Families of rows that turns and mirrors carry onto each other, the same ones carrying the whole set onto itself: the rest of each named row's family, in list order
7 families of 4 rows
Ladi: [ 11  18  -3  -8  18   9  17 -10 -13  10 -20  21  -7 -30  25 -22  27 -14
 -14 -18  10  14  23 -22  -3  -9  23  -7 -14   6  -1  -9 -22]
Gide: [  0 -35  -5   3   5  38  42  17   7  12 -34  32  -3  17 -17 -38  -2  17
  -2  11  -6  -3   7  19 -23 -31  13 -13   9 -20   1  14  10]
Sima: [-12  -6   3 -13  35   3  -7  -1  -4   5  11 -19  24  31  15  12  11  -3
  15  43  -1  16 -18 -16  14  50 -18 -30   3   0  15 -21 -12]
vof: [-20  -2   1  -6  34   4  -3  -6   7  -5  11  -9   6  30  26  15   2 -14
  15  54   1  18 -20  -9  22  42 -11 -26  -4 -16  15 -21 -22]
buze: [ 21  20  -8 -15  24 -10  18 -23 -11  11 -27   8  -4 -31   9 -26  12 -22
 -13  -8  11  17  13 -12   3  -3  22  -1 -37   3   0 -17 -25]
lolu: [  9  18   2 -19  23  -4  29 -11   1  -3 -30  17  -1 -29   8 -27  14 -19
 -21 -11  11  12  10 -15   0 -18   9  -9 -15   8   4 -23 -37]
lok: [  6  13  -8  -9  31  -4   3 -23   1   9 -27  27  -2 -36  15 -26  20 -22
 -13   1  -1  21   8 -23  -6  -9  24  13 -20  21   1 -19 -16]
luvi: [ 23  18   0 -19  16   2  20 -14 -10   9 -30   8  -8 -29  21 -22  20 -37
 -14 -10   5   4  14 -21  -6 -19   5  -2 -15 -10   4 -15 -19]
tonu: [  0  -7 -15  38 -14  -5 -19  -8 -22   5   2  -8  22  34 -34   8 -28  -8
 -14  24 -13  36  20  12  14  -4 -10  10 -20 -28  12  20  29]
kiliv: [-12 -22 -13  40  -7  -4  -9 -13 -14 -12   8 -16  25  40 -39   2 -24 -14
 -16  35   4  34   8  23   8  14  -9   9 -20 -17  12  18  26]
nop: [ -6 -20 -17  36  -9   9 -19   9 -19  -3  13 -18  31  35 -24   1 -25  -6
 -12  31 -13  18  15  17  23  12   1  13 -18 -29   6  24  29]
zat: [ 10  19  -4   0  34 -12  19 -26  -8  14 -26  17  -8 -18  11 -26  19 -16
 -17 -28  -1  18   4 -30   3 -21  -1   1 -14   6  -4 -16 -10]
mes: [-11 -34  -5   7  10  36  29  14  19 -10 -30  40  -8   1 -20 -36 -13  23
   7  16 -24   6  10  14 -32 -24  14 -12  -3   4   5  17  24]
zufi: [ -2 -24 -15  17   4  19  40  24  14   1 -42  26 -15   9 -14 -41  -7  22
  17   2  -7  -2  -4  10 -16 -27  13   1   3 -13   2  18  34]
dov: [  1 -18 -22  45   0  -9 -12   4 -11 -11  11 -12  20  32 -30   6 -25   5
 -11  48  -1  28  14  17  20   4  -7   5 -33 -24   7  21  21]
Mit: [ 16  22   1  -4  36   2  16 -15  -9  11 -23  23  -2 -32  19 -33  12 -20
 -24  -4   7  19  12 -29   3 -21  21   4 -21   1   5  -8 -19]
donaz: [-21  -9 -12 -26  22  19  -6   2   4  -4  29 -12  10  28  14  15   1  -8
  14  29   6  12  -3  -2  21  47 -18 -35  -2  -5  21 -16 -21]
pufi: [-16  -2  15 -19  33  27  -3  -8   0  17   9 -20   5  38  18   1   9  -1
  21  39  -7  13 -24  -7  18  37  -9 -32  -6 -11  19 -25 -20]
gifo: [-17 -29 -14   4  -6  28  34  23  13  -1 -37  35 -21  16 -15 -25 -26  21
  19   6 -13  -2  -2   7 -25 -18   5 -17   1 -15  -2  17  20]
sule: [  2 -25  -3  17  -3  38  30  25   7   2 -36  15 -27  14 -13 -37 -10  17
   9  -2 -12 -10  -3   3 -26 -34  -2  -8  -6 -13  -4  19  23]
doba: [  1 -11 -14  37 -23  -9 -20  -9 -16 -12   3 -27  15  31 -29   5 -25 -16
  -6  31  -3  28  17  20  21  10 -13   9 -20 -10   1  15  31]
ruzap: [ -8   5  14  -2  28  21 -13 -13  -2  -8  18 -13  11  29  23   7  -3 -10
  19  33  -6  20 -18  -9  23  46 -25 -17  -2 -10  18 -25 -27]
tamop: [ -6  -4   6  37 -22   3  -6  -7 -26  -9   3 -20  19  29 -30  -4 -29  -4
 -13  32  -7  35  18  10  19  16 -10   7 -17  -5  16  21  43]
mude: [-24  -4  11 -24  11  24  -3  -5  -6  14  15 -21   8  21  16   1   5 -12
  14  50   3  13 -12 -13  20  48 -13 -19   9   4  31 -24 -11]
mobof: [ -9 -28  -9   8  11  39  32  16  13  -2 -31  40 -18   8 -12 -41 -17  23
   7  16 -14  -4   2  -3 -17 -33   5  -7   5 -18   5  18  16]
Lek: [ -6 -23  -6   4 -11  31  34  11   6  -6 -26  41 -21  17  -6 -49 -12  20
   4   6 -19 -10   0   9 -21 -29   3  -2  -5 -11   1  17  24]
Bizaf: [-11  -6   8 -17  18  11  -4   4   3   2  15 -29   7  29  22   9   5 -13
  26  40   1  12 -16   3  18  45 -18 -35   1   3  16 -24 -13]
lufem: [  2  -1 -12  43 -18  -6 -19  -7 -20  -9   4  -6  22  42 -20  -6 -26 -10
  -5  31   0  32   3  21  18  23  -2   9 -28 -17 -10  16  34]

The rest of the family of gifo: buze, tonu, pufi
The rest of the family of Bizaf: Mit, doba, mobof
The rest of the family of Lek: Ladi, Sima, kiliv
The rest of the family of zufi: lolu, nop, ruzap

Families of rows that turns and mirrors carry onto each other, the same ones carrying the whole set onto itself: the rest of each named row's family, in list order
4 families of 8 rows
guvi: [  2  19 -25 -29   3  -9  20 -13 -26   3 -18  14  35 -22 -32   6  40 -10
  10 -11  10 -13  21 -17 -65  15 -13  10  32  -1  33   5  15  34   1  -3
  11 -23 -15  -6  30  -5   1 -23 -24  21 -10   7]
dula: [-44  25  -5   7   5  -7  33 -21   8 -39 -10  -7  20 -17  12   6  20  -1
   3  62 -17  16   5  -1 -29   1 -16  38   1 -48  32  16  20 -19  48  20
  -9  13   1  -9  30 -21 -18  12 -15   3  16   7]
Dola: [-31  12  17   6   6   4  -9  -3  -9  12  -2 -33   5  -7   8  -6   7  14
  11 -16 -17 -15 -13   2   4 -25  17  45  38 -33  18   1   9   4  26   2
 -10   9 -15 -40 -18 -27   2  -6  -2 -11  36  57]
rin: [-26   6 -17 -22   2 -18   6  13  22 -16  23  -7  20   7 -11 -21  49  26
  27   1  -6  23 -17 -16 -51 -29 -12  19  32  -8  24 -15  -2 -22  38   7
 -11   6 -14 -11  -4 -12   1  -7 -18  35  17  -2]
tam: [  3  39   2  29   4   8  20   2 -19  15 -52   2  18 -16  -5  25 -16  -6
 -26  11 -15  -4  44 -33 -15  18 -22  17  18 -33   7  24  22  12  40  23
  12  -7   5 -40   4 -20 -26 -15   5 -33 -24   8]
tulo: [-17   6 -19 -29  11 -23  11  23  -1  20  17 -14  21  22  16 -12  31  22
  37  -2  -6  11 -30  -6 -64  -1  -4  33  19 -21  19 -19  -2 -25  33  20
   9  24 -20 -21  -2 -22   6  -2 -19   5  15 -12]
Pov: [ 18  27  -3  18  27 -27  21   0 -31   0 -10  -7   9 -21 -14 -40  -5  -4
 -25 -44  -5 -14  14 -13 -27  -5  17   8  46 -15  21  -7  17  -1 -19  16
  29 -24  -2 -68  -5  -9   1   2   4  -8 -24  31]
bini: [  3  16   8  15  19 -36  19   7 -37   2 -15 -12   8   4  -2 -27 -10  27
   4 -38  -8 -27  13 -19 -40  -6  16   3  37  -7  33  11  21   3  -8  16
  13 -34 -11 -57  11  -9  20  -9  14 -22 -42   9]
fubus: [-32  27  20   3  -4  10 -12 -14 -24  19  -9 -35   7 -39   2 -12  13  23
  -1  -1 -10  -8   2   7  -2 -13  13  20  19 -27  28  11  21  12  32  15
 -26  -3 -19 -36 -30 -30   0 -13  11  -3  19  49]
Lof: [-47  27   4  -6   3   1  29   0  -1 -26   7 -17  15  17  24  20  41 -20
   2  39  -2  25 -10 -18 -63  -6 -29  22   2 -34   1  -3  26 -27  38  26
   2  20   4 -26  30 -38  -2  18 -15  -1  29   9]
sile: [ -3  22 -11 -24  15 -44   4  16   3  -3  18 -18  29  -5 -17 -23  42  18
  43  20 -23  17 -18  -8 -62 -23  -9  28  27 -26  -5 -18  -9 -10  28 -10
   5  23 -15 -29 -26  -2  14 -14 -14  18   7  10]
gebo: [-42   1 -13   3   8  -4  43 -13  -1 -41  13  -8  25  13   5  22  37   0
  17  55 -25  19   2 -11 -32  -5 -26  15  -2 -34  10  11  13 -22  41  23
 -14  15  -3  -2  33 -30 -14  -2  -4  19  12  17]
Mus: [-27  28 -13  19  16   0  16  19  -6 -30  -5 -40   3   2   9 -31   9  18
  -3  21 -61  26   5 -17  -4  -8 -24  11  24 -40  -3 -14   1 -24  31  14
   7  28  -3 -58  10 -24 -13   4  -4 -64   2  41]
didul: [-20   5 -20   8  20 -19  54  -1   5 -18 -10  24  44   4 -27  18  15   9
 -28  18 -13   8  23 -33 -86  18 -26   9  38  18  21  11   0   2   5  19
   2   6   0 -32  25 -21 -34  -1 -17  -8 -47   9]
vizus: [-20  22 -12  15  29 -24  43  27 -16 -44  -9 -41  33  -3   2 -22  13  17
  11  24 -60   1   0 -31   4   2 -22   8  28 -46  -5   1  -9  -4  33  15
  12  13  -4 -71  -3 -16  -4   3  -6 -56 -10  37]
Naba: [ -2  16 -11  33  14   6  24  18 -31   6 -56 -10  15 -22  -9  15 -17  -9
 -21  15  -1 -18  34 -46 -20   1 -20  12  39 -24   2  19  20  11  20  19
  22  -1   4 -56  10 -16 -37 -16  25 -36 -33  36]
Mosur: [  4  33 -11 -20   3  -5  16 -21 -30  21  -8  20  26 -42 -27  -2  44 -15
  11  -1   4  -1  10   2 -57  18 -12   1  23 -18  31  -1  29  25  17  25
   6 -15  -4 -10  29  -6 -19 -22 -36  17   0  14]
vasak: [-43  39  -6   8  19  10  28  34 -26 -32 -22 -47  17  -2  12 -16  11  35
  13  17 -43  11   4 -12 -17 -14  -9  26  27 -19  14 -12   8 -39  21   4
   1  33   9 -73  14   6 -22   1  -3 -39 -14  47]
tar: [ 13  13  -1  38  20 -10  24  17 -36   5 -17 -15  21  -8 -29 -29 -19   8
  -9 -49  -3 -16  10 -29 -23 -16   6   5  59  -8  35 -12  21   2 -12  21
  14 -23  -3 -57 -10 -13   1 -17  -8 -13 -19  21]
dizuf: [-43  15  11  -1  -4   1 -20   7 -13   0   1 -41   5 -20  17 -19  19  14
   6  -9 -18   2  -3  -6  12 -34  -4  23  39 -33  36  -5  23   5  15 -12
  12  10 -23 -46  -7 -38   5  -5   3 -16  35  37]
Puzus: [  0   4  -8   3  19 -26  42 -10  13 -22  -8  20  43  -7 -19  19  16   2
 -27  30  -8  11  29 -20 -76  21 -34  -1  11  -5  15  17  10   0  -6  -6
   7  21  -3 -49   5 -18 -28  11 -15   5 -53  -3]
liv: [ -2  14  -9 -23 -14  -4  39 -22 -12   8  12  14  22 -14 -36  24  33   2
   7 -24  19   5  15   2 -65  31 -21   2  35  -5  33  -1  25  28  17   1
  30 -15  -6 -35  32 -13  12 -22 -13  -5   1   0]
sirad: [-48  14 -11  -8  16 -18  39   4  21 -41  11  11  12   5  25  20  38  -2
  11  60 -14  26   7  -6 -43  -6 -32  17  12 -34  26   2  14 -18  36   7
  14  21 -13 -18  24 -27 -26 -11  -3   4  29  15]
vudat: [ -9  38  20  25   1  -3  18   8 -33 -17 -49 -12  -1  -5   6  27  -8 -11
 -11   5  -6 -11  34 -45 -44   5 -39  -1  24 -15  16  16  32   5  17  12
  11 -21  -5 -51  -1 -12  -6 -10  27 -51 -33  20]
fefub: [-25  14 -19 -33  10 -39   6   8  14   0  15   2  13  -3 -23 -12  46  20
  36  11 -24  27 -14  -2 -51  -8 -18  16  14 -17  26 -17  -5 -19  26   7
   2  18 -22 -26 -31 -20  12   0 -21  16  29  -5]
sosi: [-25  15  -1  18  20  -6  20  28  -3 -38  -4 -41  19   3  16  -9  11  10
  -1  16 -49  20   1 -34   6 -10  -3  16  31 -16  17 -16  -9 -28  41  10
 -20  27 -16 -52   7 -28 -17  -6   1 -58  -3  50]
kom: [ 18  24 -11  19  38 -30  26   1 -32   4  14 -11  27 -15 -35 -30 -12   6
 -10 -23 -20 -34  18 -17 -54 -14   9   3  44 -18  12  -7  24  10  -4   4
  30 -23   1 -64 -11 -30  13   3  -3  -3 -22  31]
Loziz: [ -4  22  -9 -10  -4 -10  13 -10 -26  12   3  29  34  -7 -15   8  38  -8
   2 -23   8   1  20  -7 -64  11 -34   1  37  -6  34   6  19  37 -16  -7
  35 -15 -12  -7  13  -6 -20 -27 -24  26  -5   2]
tini: [ -4  15  -7 -16  21   0  50   6 -17 -21   9  10  27  12 -22  43  12  28
 -21  10  -5  -3  20 -14 -71  13 -35  -9  22  17  10  16  -7  -5  19   2
   0  25  16 -53  19 -22 -20   4 -15   3 -39  -9]
kep: [-41  17  29  13 -14   6   9  -6 -21  11 -11 -39  11 -24   8 -12  26  24
  12 -16  -2   8 -14  -1  -9 -11   3  44  29 -22  24  -5  27 -19  26 -18
  17   1 -26 -59  -6  -5  -2  -2   6 -19  26  52]
Suma: [-13  30  -2  40  19   2  27  18 -37   5 -38  -5   9  -9   0  21  -3  -6
 -46  12 -15  -1  41 -40 -18   3 -11   6  34 -13   9  23  21   1  -1   8
  38   2  -7 -45  10 -26 -19 -20  31 -37 -17  25]
Tikob: [-12   4 -15  -5  22 -35  55  -4   5  -3  -1  13  55  -4 -17  15  31   5
 -25  25 -24  -8  15 -27 -72  12 -37  17  32 -18  -4  12 -14  -6  10   1
  13  23  11 -50   2 -19 -20  28  -6   8 -46  -3]

The rest of the family of rin: didul, tar, dizuf, sirad, sosi, Loziz, Suma
The rest of the family of fefub: guvi, Dola, Pov, gebo, Mus, Naba, Puzus
The rest of the family of kep: tulo, bini, Lof, vasak, liv, vudat, tini

Families of rows that turns and mirrors carry onto each other, the same ones carrying the whole set onto itself: the rest of each named row's family, in list order
7 families of 4 rows
vomoz: [ 38 -33 -28   8  28   4  34  13   6   0 -20  20   9   2  28  -2 -10  21
   8 -16 -18  19 -15  12  17  -1   4 -21  -9  10   3 -31  12  29   1 -16
  10 -27 -32 -16   3 -30  18   0]
nemer: [-15  -4   1   2  -4   2 -36  17 -21  22   4  -5  18  -7 -41 -12   4  35
  -1 -11  26   0  -6   2 -28   4 -22   5  -8  20 -11  11  12  -9  22  24
  10  17  19 -21  10  35  18 -26]
navur: [ -4   6 -14  19   8 -10  37  11  -3 -14   9   4 -19  39  25 -13 -19  -7
   1   3  -6  16  10   4  29 -28   6  18   8   3  -3  31 -17 -18 -33 -10
  18   7 -24  33 -14   6  13  23]
Zin: [  5 -13  30  -4 -27  24 -34  -2  -1  15   2  -9  12  11 -31  -3  15  15
   2  -8  17 -10   1  12 -10  17 -22  10 -12  19 -18  11  11  10  20   5
  16  17  16  -9   5  46   1 -21]
Ton: [  0  -8 -22  17  -6 -26  45  -4   2 -18   7   4   0  28   6 -20 -24 -10
   3  24   8  14  24 -11  25 -28   8  37   0   7   6  22 -34  -7 -20  -6
  11  10 -11  27  -4   6  13  15]
vifi: [  2  12 -28  19  20 -17  39   6   3  -4  10   8 -10  34  14 -25 -15  -9
  -4  20   3  22   3  -3  16 -40  15  22   7   1 -12   9 -39  -1 -18   3
  23  21 -20  28  -2  -7   8   5]
dimun: [ 13  42 -12   1  -6 -13 -29 -32  -9   2   1  -9  -1 -30   1   5 -15   0
   7  10   7   7   0  16 -35   3   5 -32  20 -34   6 -23  -2 -15  22   4
 -42   4  37 -15  -2   4 -11   1]
mip: [  7  27 -12  -6 -10   2 -23 -25  -2   6   8   1 -14 -19   0   2 -20 -16
  -9  20  12  14  12  24 -33  11  16 -19  -7 -43  -2 -35  15 -20   7  -9
 -35  -1  36 -17  -7  15   0 -11]
tabi: [ -4  -2  13  -2  -5  13 -35  -9  -9  20   1 -17  23   4 -35 -18  23  21
  -8   1  29  -6 -19  10  -9  16 -14  -3 -21  24  -9  18  -3   4  12  26
   5   8  27 -11   8  23   2 -37]
Sak: [-27 -12  17   4 -18  25 -21   5 -16   6   0 -16   8  -2 -38 -13  10  24
  -7 -19   7 -16 -13  -7 -28  25 -15  -5 -12  37 -15   2  -3  15  14  21
  -2   8  27 -16   1  12   8 -30]
Berab: [-11   3  18   4   1  12 -19   8   5  20   1 -20  14  -3 -38  -4  21   7
  -4 -12  26 -18  -7   7 -37  28 -20  -7   3  28 -25  20   6  14  15  16
  -6   6  22  -3  -8  33  12 -22]
rifal: [-10  20 -18   2   5  -1 -20 -45   2   2  22  -3  12 -33 -12  19 -18  -6
 -19  15   8  10  11  21 -31   8   1 -28   3 -28  -3 -19   3 -14   0  -7
 -49  15  29 -26   6   5   5   3]
Puf: [  3   6 -17   8  11 -11  45  -1  -8 -25  19  -5 -18  31  15 -21 -26   3
  -6  11  -1   5   9   1   6 -32   0  30 -11  15  -6  19 -31 -20  -6  -7
  34   8 -18  39 -14  -8  11   6]
Zope: [ 20 -17  -8  16  22  -4  40  26   2 -12 -18  17  14   2  20  -3 -16  19
   4 -10 -25  18 -33   7  28   5   5   5 -11  -4   7 -17  14  20 -21  -6
   5 -19 -41 -26  17 -36  11  -2]
rana: [ 29 -25 -19  21  26 -13  34  19   2   6 -19  27   5   3   7  -1 -18  14
  22 -10 -19   7 -31  -7  36  14  13  -1 -12 -22  -8 -12  18  21   4  -6
   6 -30 -37 -10   8  -9  -1   0]
mivu: [ 37 -20 -13   9  19   5  34  28  12  -5 -22  44  -1  14  18  -2 -21  11
   8  -2 -14  23 -14  21  15  14 -13   0 -13  -4  -9  -9  11  35  -6 -18
   9 -19 -34  -8  19 -34   0   0]
nuve: [ 22 -28 -23  23  21  -4  27  13  17  -9 -18  31   2  -1  15   4 -21  12
  -4 -20 -13   8 -24   4  31  -7   3  -6  -9   6  -4  -4  28  16 -15  -6
   8 -31 -53 -15  18 -26   4  -3]
Miz: [  2  22   4   9  -3 -10  -9 -32 -10  -9  15 -19 -11 -27   3  11 -17  -4
 -11  16  11  20   6  14 -29  -4  -2 -26   5 -33  -7 -31  -4 -24   8   5
 -56  -4  33 -20 -18  -5   6   4]
gaki: [ 39 -26 -11  12  14  -1  36   7  12   9 -30  37  16  -6  12   8 -18   6
  -3 -12 -16  27 -16  -4  13   7   5   2  -9  -3  -8 -11  17  34   0   8
  14 -28 -45  -6   7 -13  -2  14]
rap: [  7  10  -8  36  -2  -4  35  11   2   6   5  -8  -7  26  20 -13 -19  -6
   1  20   5  15  25  -4  15 -24  12  43  12   5  -2  24 -27 -15  -8  14
  26  13  -3  39  -8  10  -1  21]
Pav: [  1  38 -11  -4  11 -13 -15 -47 -14   6  -2 -27  13 -25 -17   1 -24  -2
 -10   2   3  14  -2  31 -29   5   5 -28  16 -22  -7 -33   7 -25  17 -11
 -37   5  34 -18 -17   6   0  -1]
Dafi: [ 38 -43 -11  15  17   3   9   1  22  -8 -17  28  15 -19   9  -2 -28   6
   1   0 -13  18   3 -11  29   5  -1   1  -9  -6   3 -15  19  36 -12  -2
  11 -15 -37 -24  27 -18   2   5]
Duli: [-18   9  16 -16  -9   5 -15  -3 -14   0  -2  -7  16 -11 -39 -23  16  36
  -6 -13  19 -14   1  17 -31  17 -29  -6  -2  24  -3  12  11   9  23  11
   3   7  26 -18   0  27  16 -34]
vaka: [-10   3  14  -4 -17   6 -33  -2 -22  -8  -5 -16  12   0 -54  -7  13  20
   6 -12  20  -9  -2  14 -25   1 -25 -15  -3  15  -7  12  -1  12  17  12
  12  15  29 -22   4  25   1 -28]
mipi: [ 14  25 -18  12  -2  -5 -28 -43   6   9  22 -12  14 -35  13  -2 -15 -13
 -14  22  16  14   5   5 -13  -3   8 -20  11 -44   5 -26   7 -22   8   1
 -30 -13  31  -8  10   9  -3  -6]
Veli: [  6  12 -11   8   7  -4  45  16  11 -21  -7  11 -22  29   7 -23 -22  -1
  -8  13 -10   4   0  -4  20 -36   6  28   8   5  -7  16 -36 -24 -28   3
  17   5 -22  22 -23  -8  14   9]
Guf: [  6  22  -8   1   2 -28 -28 -34  -7  15   5   1   6 -22  -4  12 -34  -1
   0  28  -3   8  14  19 -24  18  -9 -37  11 -20   6 -25   5 -33  14  -7
 -37  -1  33 -11 -18  13 -10  -7]
vub: [ -4  10 -25  14  -2 -18  26   1   5 -25   1  23 -14  18  23 -15 -12   7
   4  21  -9  22  18  -3  32 -22   0  28  -3   2 -11  29 -32 -25 -19   8
  30   7 -14  15 -22   3  11  12]

The rest of the family of Veli: Zope, Pav, Duli
The rest of the family of Puf: vomoz, Sak, Miz
The rest of the family of Zin: rap, Dafi, mipi
The rest of the family of vifi: Berab, rifal, mivu

